In the data rows, zero lies at 4.5, halfway between 4 and 5.
Some points, one per row:
[9 9 9 9 9 9 9 9 9 9 9 9 9 9 9 9 9 7 6 5 6 5 6 6 8 9 9 9 9 9 9 9]
[3 4 3 2 3 3 3 2 3 2 3 3 3 4 4 4 4 4 4 4 4 5 4 4 5 6 5 4 5 4 5 3]
[4 4 4 4 5 4 5 4 4 3 4 4 5 5 4 4 5 4 4 4 5 5 4 5 5 5 4 3 3 2 3 2]
[3 3 3 4 3 4 4 4 3 5 4 4 4 4 4 4 5 5 4 4 4 5 5 4 4 4 3 3 2 1 2 2]
[3 2 3 3 4 3 3 4 4 3 4 4 4 4 4 5 4 4 5 4 4 4 4 4 3 4 3 2 3 3 4 3]
[5 6 5 5 6 5 5 5 5 5 5 5 4 4 4 6 6 5 5 5 4 4 4 4 4 4 4 8 8 8 9 8]
[3 3 4 3 4 3 3 4 4 4 3 3 4 3 4 3 3 4 5 3 5 4 4 3 3 3 3 4 4 5 3 4]
[5 4 4 4 5 4 4 4 4 5 4 5 4 4 5 4 4 4 5 4 5 4 5 4 4 4 5 5 3 3 3 3]
[9 9 9 9 9 9 9 9 9 9 9 9 9 9 9 9 9 8 9 9 9 8 8 8 7 5 4 3 3 5 9 9]
[3 3 3 2 3 2 2 3 3 3 3 4 4 4 4 4 5 4 5 4 3 4 4 4 4 3 3 3 2 2 2 2]
[3 4 4 3 3 3 3 3 4 3 5 4 4 3 3 4 4 3 4 4 3 4 4 4 3 3 3 3 2 3 3 3]
[5 4 3 4 4 4 4 5 3 4 4 4 4 5 5 5 5 5 4 5 4 5 5 5 4 5 3 4 4 5 4 5]
[3 2 2 3 3 3 4 3 4 3 4 4 4 4 4 5 3 4 4 4 4 4 4 4 3 3 3 3 4 4 2 2]
[6 6 6 6 6 5 6 6 6 5 5 4 4 4 4 6 4 4 5 3 3 4 4 5 7 9 9 9 9 9 9 9]
[6 5 6 6 6 6 6 7 5 5 5 4 3 5 4 4 5 4 4 4 4 4 5 6 8 9 9 9 9 9 9 9]
16 more points follow, each with its number after it:
[3 4 5 4 4 4 4 4 4 4 5 4 4 5 5 4 5 4 5 4 4 5 5 4 4 3 3 3 3 4 3 3] 0
[3 2 4 5 4 3 3 4 3 4 3 5 4 3 4 5 5 4 4 4 4 5 4 3 4 3 4 3 3 3 3 3] 1
[9 9 9 9 9 9 9 9 8 8 7 7 6 5 4 4 4 4 3 4 4 5 7 9 9 9 9 9 9 9 9 9] 2
[4 3 3 3 4 3 4 4 3 3 3 3 4 4 3 4 4 2 4 5 4 4 3 3 4 5 6 4 3 4 4 4] 3
[3 4 4 4 5 4 5 5 4 4 4 4 4 5 5 4 4 4 5 5 5 3 5 4 4 4 3 3 3 4 4 4] 4
[4 5 4 4 4 4 3 4 4 3 4 3 4 4 3 4 4 4 3 4 4 4 4 4 3 2 3 4 4 4 4 3] 5
[4 5 5 5 4 4 4 5 4 4 4 5 4 5 3 3 4 4 4 4 4 4 4 4 3 4 5 5 4 4 3 3] 6
[5 4 4 4 4 5 5 4 4 4 4 3 3 5 5 3 3 4 4 4 3 3 4 4 6 6 7 6 6 5 4 5] 7
[3 4 4 4 4 4 4 4 4 3 3 4 4 4 4 4 4 3 4 3 4 3 3 3 3 3 4 4 5 3 4 4] 8
[4 5 4 4 4 4 3 4 4 4 6 5 5 4 5 4 5 4 5 5 5 5 5 5 4 3 4 4 3 4 2 3] 9
[4 5 6 5 5 4 5 5 5 5 6 6 5 5 5 5 4 5 5 4 5 5 5 4 4 5 5 5 5 4 4 3] 10
[6 6 5 6 6 5 5 7 5 6 5 6 6 6 5 5 6 5 5 6 5 5 5 5 4 4 3 4 6 8 8 7] 11
[6 6 5 5 5 5 6 5 5 7 6 5 5 5 5 5 5 6 5 5 5 5 5 4 4 4 7 6 5 4 4 4] 12
[4 3 4 5 4 4 5 5 4 4 5 6 4 5 4 5 5 5 5 4 4 5 5 5 4 3 3 2 2 4 4 3] 13
[4 2 4 4 3 3 3 4 4 3 4 4 4 4 3 5 3 5 4 3 4 4 4 5 5 4 4 3 2 1 3 1] 14
[5 4 4 4 4 4 4 4 4 4 3 5 4 3 4 4 4 4 3 4 4 4 4 4 4 4 4 5 4 3 3 3] 15
Which of these numbered points is nearest to each point below, looking only along the 4 directions in which the first points spread most? Its number follows each.
[9 8 9 8 7 7 7 6 7 6 5 4 4 3 3 3 4 3 3 3 4 5 8 9 9 9 9 9 9 9 9 9] > 2
[6 5 5 4 4 5 5 5 5 5 5 6 5 5 5 5 5 5 5 5 5 6 5 5 4 5 3 2 1 2 6 6] > 13
[4 4 4 4 4 5 5 4 4 4 4 4 4 4 5 4 4 5 4 5 4 5 4 4 4 4 3 3 4 3 4 3] > 4
[4 4 4 3 3 3 4 4 4 3 3 4 3 3 4 4 3 4 5 3 3 3 3 4 6 6 5 4 5 3 3 3] > 3
[5 5 4 4 5 5 4 4 5 5 4 5 4 5 5 5 5 5 5 4 5 5 4 5 4 4 4 3 2 1 1 5] > 13
[4 5 3 5 4 5 5 4 4 5 4 4 5 4 4 5 3 5 4 5 4 4 5 5 6 4 4 4 4 3 3 2] > 9
[2 3 5 4 4 4 4 4 5 6 4 4 4 4 4 4 4 4 5 5 5 5 4 4 3 3 3 2 3 3 2 3] > 0
[5 7 6 6 5 5 6 6 6 5 5 6 5 5 6 6 6 5 6 6 6 6 5 5 4 3 5 7 6 4 4 5] > 12
[3 4 5 4 4 4 4 4 3 5 4 4 4 5 4 4 4 5 5 5 4 4 4 4 4 4 4 4 4 4 2 2] > 15
[7 7 7 7 7 7 6 6 7 6 7 6 6 6 7 6 7 6 6 6 6 6 6 5 4 8 8 6 6 5 5 5] > 12
[9 9 9 9 9 9 9 9 7 7 6 5 3 2 2 1 2 5 8 9 9 9 9 9 9 9 9 9 9 9 9 9] > 2
[5 4 4 6 5 5 5 4 5 4 5 4 4 4 5 4 5 5 4 4 4 4 4 3 3 3 3 4 5 5 6 4] > 4
[5 5 4 5 5 4 5 5 4 4 5 4 4 4 5 4 4 4 3 3 4 3 4 4 5 8 8 8 8 8 8 8] > 7
[3 4 6 5 5 6 5 5 5 5 5 6 6 5 5 5 5 5 5 5 6 5 6 5 5 4 4 4 4 4 4 4] > 10
[5 4 5 4 5 4 4 5 5 4 4 5 4 5 5 4 4 4 5 4 5 4 4 4 5 4 3 3 3 3 3 3] > 9
[8 8 7 6 6 7 7 8 8 7 7 7 7 7 7 8 6 6 8 7 8 8 7 8 7 7 5 5 4 4 3 0] > 12
[7 6 7 7 7 7 7 7 7 7 5 7 6 5 5 5 6 6 6 6 5 4 5 5 3 3 4 5 7 9 9 9] > 11
[2 3 3 4 3 4 4 3 3 4 3 4 4 4 5 3 4 3 4 5 4 5 4 4 3 3 3 3 4 3 3 3] > 1
